In the data rows, zero lies at 4.5, halfway between 4 and 5.
Some points:
(5 5 4 3 6 5 5 4 3 7 1 4 0 3 6 4 6 4 3 4 5 3 4 5 6 5 0 3 2 4 3 4)
(1 4 3 7 4 4 7 5 7 2 4 6 3 2 5 3 9 4 6 5 3 5 4 3 6 6 6 4 4 2 5 5)
(8 4 5 7 8 4 6 5 4 7 3 6 5 4 3 4 5 6 5 3 4 6 5 3 4 6 3 6 5 2 6 4)
(3 6 4 7 4 3 5 5 3 5 8 4 3 2 4 2 6 4 2 6 6 3 6 5 5 4 6 4 6 6 4 6)
(4 5 5 0 3 4 5 6 3 3 4 4 2 5 2 4 6 9 3 7 3 6 2 3 1 5 3 5 4 4 3 6)
(4 6 2 6 4 8 4 6 4 3 0 6 5 3 4 5 6 3 2 5 4 2 3 4 4 5 8 3 8 6 5 3)
(7 6 3 5 4 4 5 3 1 1 6 6 6 6 4 4 5 6 5 8 4 5 3 8 7 5 3 3 7 4 5 5)
(5 3 4 5 7 7 2 5 6 3 6 7 4 7 4 4 5 3 4 5 7 2 6 3 2 6 3 7 5 3 6 3)
(5 5 4 4 4 4 4 4 7 5 4 5 6 5 2 4 3 7 8 6 5 7 2 7 6 5 6 3 5 4 6 4)
(2 4 5 5 3 1 3 1 7 7 5 5 8 6 0 3 7 4 3 4 4 6 6 3 2 6 4 2 4 2 4 7)
(5 5 4 6 7 4 4 3 5 5 5 7 4 4 5 4 3 6 5 4 6 6 7 0 5 2 5 4 4 5 5 8)
(4 4 7 5 7 5 7 7 0 6 3 4 6 4 3 3 5 4 6 5 3 6 5 6 6 2 5 7 4 4 4 4)
(6 2 4 4 3 8 3 4 4 6 5 7 5 3 5 3 7 5 5 7 6 7 4 3 3 2 3 4 3 5 4 3)
(7 4 5 6 3 6 5 2 5 4 5 3 5 6 4 6 5 5 4 5 7 5 2 2 3 2 6 4 6 2 6 3)
(5 6 4 3 2 5 3 6 5 8 4 3 5 0 6 8 4 4 6 6 5 3 8 5 5 2 5 3 5 1 6 6)
(4 6 2 2 3 8 8 6 4 6 5 3 6 3 6 4 6 3 3 5 5 7 4 7 3 6 4 7 5 6 4 4)
(2 3 5 3 3 7 5 1 5 2 4 2 6 6 3 4 4 8 6 6 5 1 6 4 4 0 1 7 3 6 5 3)
(1 5 1 6 5 3 1 4 4 4 4 6 5 4 5 5 3 5 3 9 5 8 5 6 2 2 5 7 4 5 5 1)
(3 6 3 4 5 5 3 2 5 3 4 5 5 5 5 4 6 6 5 2 9 3 7 6 4 6 5 1 4 5 4 7)
(5 5 5 5 6 4 1 4 2 4 6 4 3 1 5 4 5 4 7 1 5 2 3 5 3 5 5 3 2 4 3 2)
(4 4 2 6 3 3 4 6 3 4 1 7 5 5 5 4 4 4 7 2 3 4 6 5 6 4 4 5 5 3 5 4)
(9 5 4 5 7 1 8 5 5 2 4 5 1 4 6 6 7 0 6 6 4 6 6 8 2 6 5 5 4 6 2 5)
(2 9 6 2 5 6 2 5 3 5 5 2 8 6 4 4 4 3 7 5 2 5 6 2 2 4 5 4 4 6 4 2)
(5 4 4 3 7 5 3 4 3 4 2 5 5 7 6 5 5 3 5 3 4 5 0 6 1 3 6 4 6 2 5 6)
(5 2 4 2 3 7 5 5 4 4 6 4 5 5 4 5 5 5 3 5 4 5 4 7 2 5 5 3 4 3 5 5)
(5 4 1 6 6 5 5 6 2 8 6 8 2 6 3 5 3 6 6 7 4 4 5 6 4 3 4 3 3 6 5 5)
(3 6 3 4 5 8 5 8 5 2 6 5 8 4 4 3 3 1 3 4 4 6 4 5 6 4 1 2 6 4 7 4)
(3 3 3 5 4 5 5 3 4 2 7 3 3 6 4 3 1 3 5 7 3 2 5 3 7 4 5 3 2 6 2 4)
(4 8 7 4 4 1 8 3 3 3 5 4 5 3 6 2 7 7 3 3 4 4 5 6 3 2 3 4 8 7 3 4)
(6 3 5 4 4 2 4 6 5 7 4 5 7 4 4 6 3 5 3 3 4 2 2 6 5 6 4 4 6 8 0 4)
(3 5 2 4 6 3 6 5 3 6 4 3 5 7 7 8 4 5 5 5 6 4 5 5 2 4 3 6 5 5 3 3)
(3 5 6 5 5 3 5 2 3 4 4 3 3 3 5 3 6 1 6 5 8 4 1 3 5 7 5 4 4 4 5 5)
(5 3 5 4 6 5 5 2 2 5 3 3 2 6 8 2 3 5 5 4 3 6 6 4 6 4 6 8 6 4 7 5)
(2 4 5 5 4 5 5 2 4 8 4 3 2 4 2 6 5 2 4 5 0 5 2 6 3 4 2 5 2 2 6 5)
(6 4 4 4 3 5 3 5 4 2 6 5 8 4 4 8 4 2 4 5 4 3 5 3 4 4 2 5 7 2 4 3)
(2 5 5 4 6 3 5 4 6 6 6 5 3 3 5 6 5 5 5 3 2 4 3 5 5 2 6 1 8 7 3 4)
(2 7 4 7 5 5 6 6 9 3 6 6 5 3 4 7 1 4 5 3 6 3 6 7 3 7 6 7 2 3 1 5)
(4 7 5 5 5 3 5 4 3 5 2 5 5 3 6 3 4 4 8 5 4 2 5 6 5 3 5 6 5 5 3 5)
(7 5 4 4 5 3 7 6 7 5 3 2 4 5 4 1 4 5 7 6 3 3 8 4 5 6 6 4 4 4 8 4)
(5 5 4 6 6 6 5 5 4 6 3 5 4 7 9 7 5 8 2 3 3 6 6 3 5 5 6 4 4 5 5 7)
(3 7 2 2 3 5 4 5 4 4 4 6 5 6 4 5 6 1 5 4 5 6 2 2 5 4 8 7 5 4 4 6)
(2 2 5 6 6 4 8 5 5 4 7 4 8 5 3 5 4 6 8 5 3 6 4 3 2 6 5 3 5 6 3 4)
(6 8 4 6 5 6 3 3 3 4 7 6 4 4 5 5 2 8 3 4 2 5 4 5 6 5 5 6 8 4 4 7)
(7 5 4 5 6 5 3 3 7 6 3 3 6 4 4 6 5 1 3 2 3 3 2 4 5 1 5 5 3 6 6 8)
(5 4 8 8 2 4 6 3 4 5 6 8 7 5 5 5 5 4 5 7 6 1 5 5 6 7 3 5 5 4 5 3)
(5 1 7 5 5 1 3 5 4 4 0 7 5 4 6 6 6 3 4 4 6 5 6 6 3 2 7 1 5 6 4 3)
(4 6 5 5 6 6 5 5 4 3 3 3 3 7 4 5 3 3 3 4 6 3 7 5 1 3 1 5 5 6 6 8)
(3 2 3 6 3 3 5 1 4 6 4 3 6 7 5 2 1 4 4 0 5 6 4 7 6 7 3 5 4 7 3 5)
(7 4 4 1 0 4 4 3 9 3 2 6 6 4 8 5 4 4 4 7 6 4 4 3 6 3 2 8 5 4 4 5)
(4 5 4 4 6 3 3 7 4 4 4 6 4 5 7 2 0 5 3 3 4 5 4 5 5 2 4 2 3 5 4 4)
(4 5 5 2 1 3 5 5 4 3 7 7 4 4 4 4 4 3 5 2 0 2 7 3 4 4 5 3 3 2 5 5)
(5 4 5 2 5 2 5 5 5 5 5 8 5 6 2 6 3 4 4 0 5 4 5 4 5 4 2 6 5 4 8 5)
(7 6 2 3 4 6 6 3 5 2 6 4 3 6 4 7 6 7 5 2 3 6 5 7 6 3 6 4 5 4 6 5)
(5 5 7 3 4 5 5 2 3 4 8 6 5 3 6 3 5 4 4 3 7 6 5 4 5 2 4 7 6 1 1 4)
(2 4 6 4 6 3 3 5 4 6 5 2 4 3 6 4 2 7 2 6 4 3 2 4 3 4 6 6 4 0 6 5)
(4 4 7 2 5 4 7 6 2 4 4 6 4 5 4 6 5 6 4 3 7 5 3 2 6 6 2 2 2 7 5 2)
(3 5 3 6 5 4 6 4 5 4 5 4 2 1 4 6 4 3 4 5 5 4 7 6 7 2 4 5 7 8 4 2)
(7 8 3 5 4 6 5 4 2 4 1 0 7 5 3 6 6 6 1 5 6 6 9 2 4 6 5 2 4 3 3 3)
(4 7 7 8 2 5 2 6 4 4 5 6 1 5 7 7 3 5 2 4 6 9 3 5 5 7 3 5 4 5 6 5)
(8 3 8 7 2 4 1 6 2 4 5 4 5 3 6 6 5 6 5 6 2 3 4 4 4 6 8 5 3 7 2 6)
(4 4 8 1 7 4 1 8 4 4 5 5 2 5 0 6 6 4 4 5 4 4 6 3 7 7 6 7 6 5 6 5)
(3 4 3 7 2 4 1 6 2 4 5 2 5 7 4 4 7 2 2 5 3 4 5 7 8 3 3 3 7 4 6 3)
(3 5 5 5 7 8 4 7 5 5 5 6 6 3 4 1 5 5 3 3 4 1 4 8 6 5 3 4 3 4 2 8)
(5 5 5 5 5 3 3 6 9 3 6 2 4 4 6 4 8 7 5 2 3 4 1 2 5 5 2 6 3 5 7 1)
(4 5 5 4 7 3 3 5 6 8 7 5 6 4 6 4 7 5 7 4 6 6 5 7 6 5 3 6 6 4 5 1)
(5 8 6 3 6 2 3 5 7 4 5 3 5 5 7 3 3 2 3 8 4 4 4 4 5 5 6 3 4 6 3 4)
(2 2 5 4 5 6 4 1 5 5 5 3 5 4 7 5 5 5 3 5 4 2 3 3 4 6 6 7 5 8 8 7)
(5 5 4 3 4 3 8 4 5 4 3 5 5 6 5 2 3 6 3 4 5 2 3 7 8 5 7 4 3 4 5 4)
(3 4 6 2 4 3 2 3 7 3 4 2 6 6 8 9 3 3 5 5 4 8 7 4 9 7 3 4 4 4 3 6)
(5 3 4 5 3 5 5 4 5 7 6 3 6 6 5 5 7 4 2 6 6 5 6 2 3 4 6 4 6 3 5 2)
(6 4 1 3 5 4 4 5 5 7 6 5 2 4 4 4 5 2 7 4 4 4 3 0 6 4 2 3 7 7 0 6)
(4 5 5 4 7 4 6 4 5 6 4 6 6 5 2 9 7 5 3 5 3 5 3 6 5 6 3 5 0 4 6 4)
(4 3 5 3 4 5 5 5 4 3 3 4 5 1 1 6 1 6 6 4 3 8 2 2 4 6 5 3 5 4 4 4)
(5 5 4 4 2 6 4 8 5 5 6 3 3 5 3 3 4 4 3 2 9 6 4 6 5 3 5 5 5 5 5 7)
(6 1 4 6 5 3 4 8 4 3 3 4 6 6 4 3 8 6 5 6 4 7 5 5 5 1 3 5 2 3 3 9)
(4 4 5 4 2 5 7 6 4 4 6 3 3 4 4 6 4 6 6 0 7 6 5 5 6 1 8 3 1 4 4 3)
(6 6 2 6 6 4 3 1 3 5 2 5 7 1 1 3 3 6 5 5 4 5 2 2 5 6 3 5 4 4 5 4)
(7 6 5 3 5 4 5 3 3 5 6 6 4 8 5 3 1 1 4 6 4 4 3 3 4 4 5 4 3 4 7 2)
(5 5 4 3 6 5 5 8 6 4 3 6 7 4 4 4 4 5 6 6 7 3 4 4 6 5 6 5 3 5 6 5)
(2 4 8 3 5 8 2 2 4 3 3 7 3 6 2 5 7 6 5 4 5 5 6 7 5 5 4 7 8 3 4 5)
(5 5 6 6 7 3 3 6 9 3 5 2 3 6 6 1 3 5 7 4 6 5 5 6 1 6 4 2 7 3 3 6)
(6 2 4 6 5 6 5 5 5 2 4 2 3 7 4 7 5 3 7 4 3 2 4 6 3 4 4 4 5 5 5 3)
(2 3 7 6 4 4 4 6 6 6 5 4 5 5 4 3 7 8 6 5 2 5 4 3 4 6 5 5 5 5 6 3)
(4 7 7 6 4 8 6 4 6 6 4 6 6 6 5 5 4 2 5 6 4 6 6 5 5 3 5 5 2 7 6 4)
(5 3 3 2 6 5 3 3 2 3 7 2 4 3 6 3 5 5 7 7 4 7 4 4 6 7 4 4 5 6 7 8)
These points spread out most along one direction. How many in every 100 of the points above lie lower along it than each point below? Round to a whole number. More than half of the points above lie lower than the first one.
(8 2 5 5 5 7 3 4 5 5 8 5 5 2 7 7 3 5 3 4 2 3 7 5 4 7 3 3 5 5 6 6) 52
(2 3 8 4 6 7 7 4 7 6 4 5 2 3 3 5 2 5 5 9 6 3 4 4 6 5 5 1 6 4 5 5) 52
(4 6 4 8 3 3 6 8 5 6 5 1 3 8 4 6 4 6 6 5 6 3 1 2 6 4 4 7 7 1 2 5) 44
(3 3 4 6 4 0 6 7 2 1 6 3 4 2 3 7 3 3 5 4 7 4 4 5 3 5 5 5 5 6 8 7) 75
(5 0 2 1 6 8 3 4 5 6 4 4 4 5 5 5 4 4 4 4 6 5 6 6 5 7 8 5 6 1 1 1) 34
(4 4 6 4 6 1 7 5 4 4 5 5 3 6 2 2 5 4 0 6 3 4 6 3 6 6 6 6 3 4 4 3) 53
(4 8 5 4 0 5 3 5 5 7 5 7 2 8 5 3 6 5 7 5 5 4 4 5 4 7 4 1 5 6 6 4) 64
(3 3 2 6 1 4 4 4 5 2 3 5 1 2 6 3 2 4 4 3 2 6 5 5 2 4 2 4 4 5 3 4) 78
(8 5 9 7 3 7 6 4 7 3 3 4 4 3 3 2 4 3 2 2 4 7 5 4 3 3 6 4 5 6 4 3) 68
(8 6 2 5 5 4 1 2 6 4 5 3 2 4 1 5 6 5 4 4 6 2 6 6 5 4 8 7 1 5 3 4) 72
(8 4 5 3 0 3 6 4 4 9 3 4 4 3 3 3 2 4 6 4 4 5 7 6 3 6 5 8 5 6 4 6) 71
(3 2 4 6 4 7 6 4 2 4 5 6 6 5 8 5 4 5 4 4 4 5 5 1 4 8 8 7 4 7 5 9) 36
(4 4 2 5 6 4 4 6 5 5 3 4 5 3 4 3 4 6 3 3 5 4 4 2 4 6 4 5 7 4 6 2) 33
